cols: H B L W Z M T E C K
[132 170 162 190 136  91 100 124 115  90] -> Zanam
[168 182  93 163  92 118 116 103 130 139] -> gigem
[168 182 143 163  92 118 116 103 130 139] -> vav
[168 182 143 163  92 118 116 103  99 129] -> mopo
miss gigem: [139 118 130  93 182 116 168 103 163]  [92]
find: [116 103  99]  mopo
col: [139 139 129]  K

cols: P N S X J Y D V R
[ 89 116 129 127  82 145  88 133  87] -> risep
[ 83 113 129 116  77 150  82 168  79] -> nidur
[132 135 133 188 105 118 121  98 175] -> tusu
[127 116  77 150  82 168  79  79 168] -> Seti
find: [ 79 168]  Seti
find: [129 116  77 150  82 168  79]  nidur
find: [ 98 175]  tusu

cols: ful med Dafe pivul kelag Kal
[150  91 154 180  84 162] = lov
[150  91 154 180  81 157] = keb
[148 110 148 178 147 164] = mivir
col: [180 178]  pivul
col: [ 91 110]  med
miss mivir: [148 178 148 110 164]  [147]

cols: F Q A U G
[123 184 175 131 130] -> Marod
[149 161 184 183 131] -> div
[121 106 132 122 125] -> Rudal
[ 99  97 114 106 108] -> Vasod
[131 123 175 184 130] -> Zime
miss Marod: [184 123 175 130]  [131]
col: [131 125 108 130]  G
find: [123 184 175 131]  Marod
miss Rudal: [125 122 106 121]  [132]
miss div: [149 161 131 183]  [184]
miss Vasod: [108  99 114  97]  [106]

cols: gepar Deda seg Zile tas suf nubak Tav gavik
[ 91 121 140 161 142 122 129 147 124]  dep
[111 120 126 131  93  92 126 108  90]  kemo
[161 114 111  71  96 141  97 137 110]  Piri
miss kemo: [126 131  92 126 111  93 108  90]  [120]
col: [124  90]  gavik
find: [122 129 147]  dep
miss Piri: [110 114 111  97 141  71 161 137]  [96]
miss kemo: [108  90 111 126 131  93 120 126]  [92]

cols: beg rego dafer zodo
[130 119 129 100] -> Kuf
[138 153 134 154] -> feso
[122 134 122 143] -> tega
[117 134 121 142] -> fel
[137 121 133 109] -> Tuk
[120 121 123 103] -> Bavid
[134 131 132 134] -> rim
[136 136 131 147] -> der
[ 72 104 128  71] -> lipa
[121 109 125  75] -> Busar
[132 133 131 132] -> Leb
miss lipa: [128  72 104]  [71]
miss feso: [154 134 138]  [153]

cols: Vamo dakad tila Talim Babir
[131 178 124 130 130] : Sula
[131 178 141 114 155] : fiki
[131 178 141 114  74] : tufed
[137 102  84 129 152] : pep
[137 102  84 129 169] : tesi
miss Sula: [130 130 124 178]  [131]
col: [178 178 102 102]  dakad
miss fiki: [155 114 178 141]  [131]

cols: fuz dip lufe lak Vaf ripus
[147 137 173 102 110 132]  nedad
[137 147 173 163 180  88]  nogi
[136 162 140 135 189  59]  Vava
[173 102 147 110 137 103]  sem
col: [163 135 110]  lak
col: [135 110]  lak
find: [147 137 173 102 110]  nedad
find: [147 137 173]  nedad
find: [147 137]  nedad
miss Vava: [140 162 189  59 136]  [135]
find: [163 180]  nogi

cols: rike zifa retu Mabi Kude Libut
[ 87 120 170 105 107 145] = pige
[123 140 169 115 103 167] = gedi
[134 124 169  78  85 142] = nesiz
[127 103 153  98  68 122] = kemig
[102 138 146  96  95 139] = Fabag
[125 109 167  93  73 119] = Ged
[116 142 127  91 102 136] = tino
[128 138 144 114 114 161] = Nom
[126 100 155 104  86 122] = vese
[120 143 145 116 102 159] = Tika
[122 134 175 135  99 157] = Fedeg
col: [78 98 96]  Mabi
col: [ 86 102]  Kude
miss gedi: [167 103 140 115 123]  [169]

cols: Nini Bavu sir duruv sinag
[ 95 110 101 105 190] -> Kalab
[134 130 148 139 135] -> pib
[148 169 135 126 151] -> nikot
[169 135 148 109 125] -> Zimi
find: [148 169 135]  nikot
col: [101 148]  sir

cols: Mar famaf ses dunub
[123 117 140 124] = gifi
[137 164 134 114] = tatel
[152 156 131 103] = neduz
[132 117 104 157] = Muv
[117 140  66 138] = tasar
[125 127 130 129] = sama
[124 126 118 171] = Fados
[128 149  71 138] = Lalav
[137 164 134 124] = nofe
[133 130  79 136] = Nubu
miss gifi: [117 123 140]  [124]
find: [123 117]  gifi
miss sama: [130 127 125]  [129]
miss gifi: [117 124 140]  [123]
col: [104  66 130 118  71 134]  ses

cols: nok sut bet dogek pup Mir
[121 148 133 107  80 110] -> lal
[116 107 144 111 122 119] -> rof
[121 148  89 140 141  97] -> sumot
[ 94 121 129 105  75  94] -> Zadaf
[135 154 110 110 139 110] -> dev
[125 130 136 132 128 131] -> tezun
[164 160 131 165 151 136] -> dof
col: [140 105]  dogek
col: [ 80 122 141  75 139 128]  pup
find: [121 148  89 140 141  97]  sumot
find: [133 107]  lal
col: [119  97  94 110]  Mir

cols: kezi Pono zil vik Sabi lipos Topib deru tezir
[127 129 128 124 127 135 118 123 131] -> dumup
[129 129 128 117 120 130 127 127 128] -> posek
[127 119 130 150 122 112 136 139 120] -> metiv
[127 129 128 124 127 112 118 123 131] -> Gef
[137 144  75  88 135 163 103 102 164] -> navef
miss navef: [102 135 137  75 103 144 164  88]  [163]
col: [127 139]  deru

cols: nis serut Nosum nopon naf Sesa fumu migiz puzu kuruv
[152 111 174  97 110 122 155 130 123 188] : vitu
[142  92 130 130 130 122 155 136 135 163] : Mapam
[118 141 118 125 135 136 119 126 130 127] : zupas
find: [142  92 130 130]  Mapam
miss zupas: [125 118 119 135 126 130 127 118 141]  [136]
find: [152 111 174  97 110 122 155 130 123 188]  vitu
miss vitu: [111  97 174 122 123 110 152 130 188]  [155]
miss vitu: [155 122 188 130 152 110 174  97 123]  [111]
col: [130 125]  nopon
col: [135 130]  puzu

cols: Gofe beka vid lesat losu
[ 77 100 108  76 142] = doz
[143 134 111 158 132] = Nusu
[189 122 139 152 132] = resus
[101 103 124 143 124] = dalar
[103 160 120 125 117] = Sike
[123 130 143 124 126] = biga
[136 110 141 122 138] = razo
[159 132 136 132 131] = Pozif
find: [143 124 126]  biga
miss biga: [123 143 130 126]  [124]
miss doz: [142  76 108 100]  [77]
find: [123 130 143 124 126]  biga
find: [134 111 158 132]  Nusu
col: [160 130 110]  beka

cols: tabi fol Kiguk Gesa pobek deba lageg gomub
[103 183 103 122 124 135 133 159] : Sobet
[103 183 103 122 124 135 133  94] : Gepi
[135 169 129 101 100  96  95 120] : rumup
find: [135 133  94]  Gepi
miss rumup: [120 135  95 129 169 100  96]  [101]
miss rumup: [120  95 101 129 135 100 169]  [96]
find: [103 183 103 122 124 135 133  94]  Gepi
miss Gepi: [133 135 103 122  94 103 124]  [183]

